A single turn carries every row of the set below to another of its rows. Some are shown first; where does it send the rows asked next?
q260: -12	-5	-7	30	-42	-11	38	-23	-21	31	-2	4	34	-11	0	9
q812: -27	-21	-35	6	-43	10	19	19	34	20	34	-14	3	-9	5	22
q489: -64	-5	45	0	-6	0	21	-3	22	9	-13	7	22	26	16	7
q815: -52	0	42	-8	-3	-13	36	12	13	0	2	4	28	33	9	23
q449: -28	-6	-29	2	-32	17	17	9	38	2	31	-5	13	13	-13	39
q909: 0	-5	3	9	-18	2	16	-26	-30	-14	11	-5	-9	-18	-5	1
q444: -61	-20	42	-11	-8	3	33	16	8	-4	-21	-1	7	16	5	-1
q891: -33	-8	-10	39	-7	-19	38	-25	-5	44	4	6	27	-1	-15	-4
q612: -34	-17	31	21	-24	1	25	32	29	-2	-19	25	-3	17	-13	-30
q804: -23	-7	25	13	-25	-2	8	44	22	3	-11	16	6	23	-21	-31
q17: -14	-11	-28	-11	-13	-11	14	30	51	11	22	-15	-1	-6	11	33
q5: -1	7	13	37	-1	10	22	13	-24	-22	5	2	-11	-15	10	13
q900: -6	-9	17	17	-28	-3	25	3	-33	-27	10	-5	-2	-17	20	2
q72: -34	5	-6	35	-21	-34	34	-27	-18	33	-1	9	29	-2	4	5
q209: -24	-1	-24	-8	8	-15	-15	39	16	42	7	5	8	-6	24	17
q666: -1	1	-4	25	-28	-4	8	-16	-36	-11	11	5	5	-19	-7	10
q358: -16	-9	-8	14	-9	-23	17	23	39	-8	-25	27	10	10	-18	-33
q345: -30	-17	6	3	-28	-11	-4	39	33	-4	-27	23	5	-1	-4	-34
q276: -28	17	-4	4	19	-10	-15	19	15	35	-16	11	11	-20	17	32
q259: -39	10	-8	13	17	-18	-12	25	18	42	0	-13	16	-13	25	26
q172: -11	0	-27	-5	-32	-6	28	27	46	22	15	-10	-9	-9	5	36

q276 moves to -> q891
q804 moves to -> q172
q449 moves to -> q5
Now find these:
q612 moves to -> q17
q345 moves to -> q812
q260 moves to -> q444
q259 moves to -> q72

